In the rows, zero is written as 100.
The same turns and mirrors carry the whole set onto itself, and each row onto the other rows of its family. Which rows share a family with each named row? Give them in list order.
These 30 rows form 5 families of 6 rows each.
sidas: 87, 113, 106, 97, 131, 74, 89, 93, 88, 111, 104, 108, 102, 90, 105, 103, 118, 112
Mima: 98, 104, 101, 90, 134, 70, 94, 96, 79, 98, 113, 102, 107, 101, 99, 103, 113, 109
Zor: 89, 110, 97, 97, 132, 74, 89, 92, 88, 103, 103, 111, 100, 95, 99, 101, 118, 109
vub: 113, 78, 111, 102, 83, 115, 108, 108, 118, 110, 129, 103, 113, 92, 78, 103, 103, 111
sazef: 92, 108, 96, 76, 126, 77, 100, 95, 83, 103, 102, 97, 97, 93, 107, 108, 113, 112
das: 105, 79, 101, 92, 76, 120, 111, 109, 121, 117, 107, 108, 106, 94, 84, 101, 105, 114
semap: 105, 82, 110, 112, 83, 116, 99, 104, 125, 114, 119, 113, 107, 87, 75, 103, 109, 112
mani: 107, 81, 113, 110, 84, 120, 94, 108, 121, 119, 113, 110, 108, 87, 74, 102, 112, 114
zabi: 106, 81, 104, 95, 75, 121, 102, 110, 120, 115, 108, 105, 102, 92, 81, 99, 111, 121
suku: 87, 108, 102, 91, 132, 76, 90, 92, 90, 106, 98, 105, 93, 89, 103, 108, 117, 110
fiza: 90, 111, 90, 77, 126, 75, 101, 97, 87, 105, 102, 98, 97, 94, 103, 99, 114, 119
raru: 107, 78, 118, 109, 83, 116, 91, 109, 122, 113, 114, 107, 106, 90, 76, 102, 114, 117
zugof: 101, 108, 108, 88, 134, 71, 93, 95, 79, 104, 112, 95, 103, 95, 100, 106, 110, 108
lapu: 94, 114, 93, 81, 126, 77, 100, 94, 82, 107, 100, 97, 98, 94, 105, 102, 111, 113
buf: 86, 109, 102, 97, 135, 72, 87, 94, 94, 106, 103, 107, 95, 89, 97, 102, 119, 113
nalun: 117, 76, 114, 99, 84, 118, 103, 113, 112, 114, 122, 100, 115, 92, 77, 104, 107, 113
murul: 114, 74, 116, 96, 81, 117, 103, 112, 114, 109, 121, 98, 111, 96, 78, 103, 109, 117
Vesu: 102, 78, 114, 111, 86, 117, 97, 106, 125, 118, 111, 115, 105, 89, 76, 102, 110, 109
nivat: 110, 82, 101, 94, 77, 124, 104, 110, 118, 120, 111, 106, 108, 91, 81, 100, 110, 118
dutop: 112, 81, 97, 94, 77, 119, 104, 113, 120, 112, 109, 105, 104, 89, 76, 97, 103, 114
Rotez: 97, 103, 109, 89, 135, 73, 94, 95, 82, 100, 110, 97, 101, 93, 102, 112, 113, 108
reze: 97, 103, 108, 87, 135, 69, 97, 98, 82, 99, 116, 94, 105, 95, 98, 104, 112, 113
damir: 95, 107, 109, 87, 132, 70, 98, 96, 80, 106, 114, 100, 111, 98, 106, 104, 112, 112
sudar: 93, 110, 88, 81, 126, 77, 99, 94, 83, 102, 103, 104, 102, 99, 104, 99, 114, 113
Mub: 91, 114, 102, 96, 133, 74, 88, 92, 87, 108, 101, 105, 95, 90, 101, 103, 114, 110
reveb: 109, 79, 108, 111, 85, 116, 94, 110, 123, 113, 110, 111, 102, 84, 71, 100, 107, 109
muf: 107, 84, 99, 97, 75, 119, 110, 106, 121, 115, 116, 107, 106, 89, 82, 99, 105, 116
puz: 114, 71, 117, 99, 85, 114, 107, 111, 115, 111, 123, 102, 114, 95, 77, 104, 103, 110
zikip: 118, 74, 110, 102, 85, 114, 102, 114, 115, 108, 121, 101, 111, 91, 72, 101, 101, 110
fibik: 89, 113, 96, 81, 124, 76, 101, 95, 84, 111, 102, 103, 104, 95, 110, 100, 114, 115

The rest of the family of Vesu: das, fiza, buf, reze, puz
The rest of the family of raru: sazef, zabi, suku, murul, Rotez
The rest of the family of sudar: Mima, Zor, vub, semap, muf

The same turns and mirrors carry the whole set onto itself, and each row onto the other rows of its family. Which rows share a family with each named row? Give them in list order.
These 32 rows form 4 families of 8 rows each.
pas: 91, 90, 112, 121, 95, 121, 115, 92, 89, 86, 122, 110, 106, 100, 78, 80, 83, 91, 93, 107, 88, 119, 128, 109, 114, 94, 119, 99, 109, 102, 109, 102
nusu: 92, 87, 107, 116, 104, 123, 105, 94, 102, 79, 121, 111, 118, 99, 82, 66, 99, 77, 98, 99, 97, 113, 127, 108, 115, 89, 118, 92, 109, 92, 95, 92
zuves: 98, 92, 128, 102, 108, 84, 121, 86, 82, 74, 122, 118, 123, 112, 84, 94, 141, 95, 111, 87, 63, 122, 85, 82, 97, 102, 122, 80, 91, 112, 101, 107
sado: 90, 106, 105, 91, 96, 96, 124, 69, 85, 79, 127, 102, 86, 103, 77, 77, 90, 83, 87, 114, 50, 110, 112, 107, 97, 108, 108, 105, 95, 98, 90, 79
mut: 93, 133, 111, 101, 93, 95, 118, 101, 82, 91, 112, 108, 99, 101, 93, 69, 136, 95, 96, 83, 104, 122, 98, 87, 90, 98, 115, 78, 99, 75, 87, 98
gidok: 86, 120, 91, 104, 115, 89, 109, 92, 85, 72, 126, 122, 106, 120, 105, 91, 113, 130, 113, 91, 73, 128, 96, 87, 98, 86, 119, 75, 104, 97, 86, 103
salu: 76, 101, 101, 95, 94, 116, 121, 90, 99, 76, 107, 104, 116, 114, 87, 54, 104, 88, 91, 112, 66, 88, 86, 113, 97, 94, 87, 85, 101, 119, 91, 99
garer: 80, 101, 108, 106, 94, 108, 119, 95, 97, 60, 93, 106, 109, 115, 76, 47, 95, 91, 88, 107, 67, 88, 92, 101, 100, 93, 93, 93, 96, 107, 101, 105
kulok: 107, 95, 121, 96, 112, 91, 114, 92, 82, 79, 115, 124, 122, 110, 94, 94, 144, 86, 102, 86, 53, 122, 93, 82, 103, 101, 114, 81, 88, 112, 109, 109
vaka: 99, 96, 107, 76, 94, 93, 108, 81, 89, 79, 121, 113, 81, 106, 82, 69, 98, 68, 86, 107, 53, 111, 113, 104, 112, 103, 99, 96, 95, 90, 97, 77
nik: 108, 86, 106, 85, 93, 91, 129, 110, 77, 56, 124, 88, 100, 120, 98, 76, 137, 103, 106, 99, 69, 117, 84, 88, 108, 82, 109, 85, 107, 76, 95, 95
zuro: 90, 94, 129, 90, 102, 88, 117, 81, 80, 82, 121, 115, 128, 113, 88, 82, 140, 87, 100, 90, 60, 106, 89, 84, 106, 103, 115, 70, 90, 111, 111, 115
Rotul: 100, 87, 102, 120, 99, 123, 105, 95, 87, 73, 114, 105, 105, 98, 79, 75, 93, 85, 92, 109, 85, 119, 133, 101, 114, 91, 118, 92, 107, 91, 114, 103
Miz: 93, 95, 97, 75, 91, 88, 117, 81, 83, 80, 128, 103, 89, 106, 80, 85, 102, 72, 90, 109, 53, 114, 114, 106, 100, 103, 96, 104, 97, 91, 94, 76
Zoso: 94, 110, 81, 84, 121, 100, 98, 91, 85, 74, 115, 127, 103, 122, 102, 85, 115, 119, 113, 93, 80, 124, 98, 84, 106, 89, 114, 65, 103, 86, 98, 112
vene: 82, 97, 113, 103, 97, 105, 122, 91, 93, 70, 102, 113, 104, 124, 76, 55, 82, 91, 93, 109, 67, 92, 91, 109, 94, 90, 97, 92, 102, 120, 106, 102
Muta: 95, 102, 121, 89, 105, 90, 122, 93, 80, 84, 124, 115, 124, 110, 85, 93, 149, 86, 104, 98, 69, 110, 94, 91, 108, 106, 108, 68, 86, 109, 109, 114
bom: 97, 98, 107, 97, 89, 103, 132, 122, 87, 64, 129, 85, 101, 123, 90, 88, 142, 106, 97, 95, 66, 122, 89, 93, 104, 76, 107, 86, 101, 86, 97, 90
gevas: 123, 116, 98, 97, 106, 126, 134, 77, 92, 91, 120, 108, 118, 118, 85, 61, 103, 104, 91, 96, 83, 100, 111, 90, 106, 99, 102, 119, 89, 101, 99, 98
sitez: 90, 86, 108, 116, 93, 123, 104, 99, 98, 85, 120, 110, 106, 95, 85, 77, 95, 80, 105, 100, 100, 121, 130, 102, 103, 93, 113, 92, 109, 92, 100, 103
Gik: 116, 110, 90, 95, 114, 115, 123, 70, 91, 103, 125, 112, 116, 130, 97, 66, 101, 102, 91, 94, 86, 107, 108, 87, 107, 90, 94, 118, 105, 97, 96, 98
Vuman: 102, 96, 113, 98, 94, 87, 142, 117, 76, 72, 131, 93, 93, 129, 93, 93, 133, 111, 98, 97, 66, 124, 88, 97, 100, 77, 110, 85, 105, 88, 100, 100
kosom: 123, 108, 91, 92, 101, 128, 125, 77, 90, 108, 120, 115, 105, 122, 97, 66, 103, 98, 92, 102, 81, 110, 109, 93, 115, 94, 96, 112, 103, 102, 97, 101
fizu: 77, 93, 119, 99, 97, 106, 117, 89, 103, 73, 109, 105, 112, 120, 91, 52, 102, 87, 94, 107, 67, 88, 86, 100, 93, 94, 84, 85, 102, 119, 102, 107
kivef: 92, 123, 116, 104, 92, 107, 122, 99, 86, 100, 111, 110, 89, 101, 90, 70, 128, 91, 98, 79, 99, 123, 102, 85, 84, 95, 123, 74, 100, 75, 92, 111
zus: 87, 114, 83, 99, 116, 97, 99, 96, 92, 60, 119, 126, 104, 121, 109, 90, 119, 118, 104, 86, 70, 127, 104, 82, 105, 83, 119, 78, 100, 91, 87, 97
mag: 122, 105, 99, 107, 111, 119, 135, 68, 93, 90, 120, 111, 109, 129, 84, 62, 93, 97, 98, 101, 81, 106, 108, 94, 101, 91, 109, 122, 102, 103, 95, 96
befur: 101, 112, 97, 79, 99, 101, 115, 75, 82, 75, 125, 104, 88, 102, 79, 77, 97, 82, 84, 113, 49, 109, 119, 105, 97, 109, 103, 94, 86, 99, 105, 80
Suv: 93, 120, 116, 104, 100, 92, 122, 101, 82, 94, 106, 118, 86, 114, 81, 84, 127, 97, 93, 77, 94, 132, 90, 86, 78, 94, 124, 77, 99, 84, 93, 104
Zegok: 95, 131, 112, 101, 99, 106, 115, 110, 87, 102, 104, 111, 95, 104, 86, 77, 133, 95, 91, 77, 86, 132, 90, 86, 79, 94, 112, 77, 96, 88, 96, 103
keted: 101, 92, 100, 85, 83, 91, 138, 111, 75, 64, 130, 88, 94, 123, 90, 83, 134, 99, 112, 99, 62, 114, 93, 101, 102, 77, 109, 85, 103, 78, 96, 97
mota: 90, 117, 76, 90, 113, 94, 100, 83, 81, 77, 123, 125, 116, 126, 103, 82, 112, 121, 113, 87, 80, 120, 103, 87, 109, 81, 118, 78, 104, 90, 95, 106

The rest of the family of kivef: zuro, Miz, sitez, Gik, fizu, keted, mota
The rest of the family of mut: nusu, salu, vaka, nik, Zoso, Muta, kosom

The same turns and mirrors carry the whole set onto itself, and each row onto the other rows of its family. Which rows share a family with each named row? Give them in list order.
These 30 rows form 5 families of 6 rows each.
Duru: 108, 57, 116, 83, 83, 92, 101, 85
mefar: 83, 75, 111, 80, 115, 107, 113, 108
Dipu: 84, 66, 117, 103, 110, 82, 92, 91
perev: 95, 68, 112, 81, 103, 130, 86, 100
neti: 100, 56, 107, 88, 80, 90, 96, 85
Bepo: 95, 80, 119, 94, 102, 70, 82, 94
goru: 94, 90, 97, 82, 106, 89, 69, 90
mep: 109, 67, 132, 85, 94, 85, 99, 98
kagu: 106, 68, 133, 87, 100, 81, 90, 101
Vupaf: 93, 94, 103, 78, 97, 99, 109, 76
momu: 105, 83, 111, 82, 99, 117, 84, 69
Tidum: 99, 62, 97, 76, 95, 115, 82, 110
tum: 97, 87, 115, 90, 115, 112, 76, 76
fozut: 106, 83, 119, 72, 104, 107, 106, 113
madab: 103, 78, 117, 85, 82, 80, 104, 84
ris: 90, 65, 128, 87, 119, 110, 97, 106
fimus: 91, 77, 114, 113, 92, 90, 100, 96
Zed: 92, 66, 124, 99, 115, 82, 87, 94
tode: 104, 55, 117, 74, 95, 114, 90, 105
nesu: 82, 76, 112, 89, 117, 115, 108, 104
Miza: 88, 102, 101, 93, 91, 95, 92, 84
kozes: 91, 99, 97, 91, 89, 94, 81, 87
duv: 90, 84, 101, 78, 114, 95, 69, 84
vasu: 81, 95, 101, 86, 101, 115, 100, 84
naz: 99, 70, 106, 108, 80, 91, 87, 100
ribo: 93, 87, 104, 71, 99, 105, 104, 72
nazok: 88, 87, 91, 83, 97, 110, 71, 93
sasap: 89, 72, 114, 86, 112, 129, 89, 101
papu: 107, 81, 115, 75, 109, 101, 87, 120
teti: 98, 63, 98, 71, 99, 105, 83, 116

The rest of the family of madab: Bepo, ris, tode, vasu, nazok
The rest of the family of goru: Duru, Vupaf, Tidum, Zed, nesu
The rest of the family of momu: tum, fozut, fimus, naz, papu

The same turns and mirrors carry the whole set onto itself, and each row onto the other rows of its family. Which rows share a family with each named row? Give them in list order.
These 15 rows form 3 families of 5 rows each.
Vati: 101, 113, 84, 109, 126, 96, 107, 111, 98, 101, 92, 79, 92, 110, 126
tep: 112, 106, 85, 106, 109, 92, 108, 101, 123, 102, 111, 113, 124, 97, 98
Tibu: 102, 116, 81, 109, 124, 88, 107, 109, 88, 97, 93, 82, 106, 115, 117
Pafut: 78, 106, 112, 114, 89, 109, 99, 82, 81, 98, 98, 102, 105, 117, 95
vob: 104, 104, 95, 103, 104, 97, 113, 104, 131, 110, 106, 106, 120, 104, 103
midup: 105, 103, 88, 106, 78, 99, 110, 89, 91, 86, 93, 89, 88, 80, 114
sazog: 105, 104, 76, 112, 87, 100, 108, 84, 91, 88, 95, 95, 87, 77, 116
gugo: 79, 105, 121, 107, 92, 110, 91, 84, 85, 104, 95, 93, 100, 113, 97
Tipam: 107, 101, 87, 98, 103, 100, 113, 96, 129, 109, 101, 110, 121, 102, 93
fano: 82, 104, 111, 107, 91, 101, 89, 77, 81, 105, 97, 97, 113, 107, 89
pekos: 109, 98, 107, 105, 121, 120, 78, 90, 113, 104, 105, 105, 88, 87, 94
fesal: 95, 112, 79, 110, 128, 97, 104, 104, 98, 109, 90, 80, 97, 116, 121
Zuk: 111, 99, 101, 106, 126, 123, 78, 89, 103, 97, 102, 107, 84, 95, 90
ton: 109, 105, 80, 106, 89, 96, 101, 85, 79, 85, 90, 86, 91, 79, 107
Kame: 109, 102, 102, 109, 132, 113, 72, 88, 103, 105, 108, 107, 97, 90, 92

The rest of the family of Zuk: Pafut, sazog, Tipam, fesal
The rest of the family of fano: tep, Tibu, ton, Kame

The same turns and mirrors carry the whole set onto itself, and each row onto the other rows of its family. Which rows share a family with each named row? Give them in list order.
These 28 rows form 7 families of 4 rows each.
Bogov: 103, 119, 100, 107, 86, 93, 98, 104, 103, 87, 118
Nak: 119, 92, 90, 90, 98, 71, 91, 95, 89, 93, 85
lan: 114, 90, 88, 100, 85, 67, 78, 106, 97, 101, 84
ner: 82, 107, 52, 89, 91, 73, 86, 89, 94, 101, 104
Tulak: 87, 128, 87, 85, 96, 111, 75, 96, 104, 87, 105
liber: 98, 120, 85, 119, 108, 95, 99, 97, 94, 100, 108
bip: 109, 80, 87, 97, 100, 74, 72, 95, 97, 103, 85
Kab: 104, 84, 90, 96, 96, 71, 69, 112, 95, 83, 90
giz: 110, 124, 88, 103, 100, 100, 100, 101, 105, 105, 117
sebug: 100, 125, 104, 105, 100, 102, 89, 97, 103, 91, 107
gam: 87, 93, 66, 94, 96, 59, 81, 102, 91, 103, 112
lod: 121, 94, 99, 102, 108, 79, 88, 101, 95, 104, 96
Lemab: 77, 98, 65, 107, 93, 68, 73, 107, 100, 92, 110
giket: 93, 118, 78, 113, 101, 85, 95, 90, 103, 113, 119
mutu: 105, 84, 81, 81, 97, 63, 75, 106, 88, 95, 96
vep: 101, 125, 87, 115, 87, 101, 94, 110, 99, 104, 111
Neno: 97, 113, 76, 76, 101, 111, 73, 98, 93, 85, 87
girug: 82, 92, 60, 101, 96, 73, 72, 91, 101, 110, 101
luz: 81, 108, 54, 81, 97, 89, 70, 94, 99, 105, 107
Pelas: 92, 118, 82, 76, 80, 105, 78, 104, 104, 78, 109
Nuru: 85, 102, 57, 97, 80, 69, 72, 102, 101, 107, 97
zanev: 109, 87, 93, 89, 99, 70, 73, 112, 89, 94, 87
vumar: 105, 121, 77, 72, 94, 112, 81, 102, 104, 94, 104
pido: 102, 119, 82, 81, 82, 114, 74, 112, 97, 92, 93
zivog: 76, 103, 61, 100, 95, 67, 75, 105, 94, 105, 110
zeve: 110, 103, 86, 68, 96, 102, 70, 95, 99, 92, 88
Gafi: 90, 122, 84, 72, 85, 106, 73, 99, 101, 87, 98
Mis: 100, 124, 102, 110, 92, 91, 98, 99, 101, 99, 112

The rest of the family of mutu: Tulak, sebug, gam
The rest of the family of ner: Nak, liber, Neno
The rest of the family of zanev: zivog, Gafi, Mis
The rest of the family of Kab: Bogov, Lemab, Pelas
The rest of the family of Nuru: lan, vep, pido

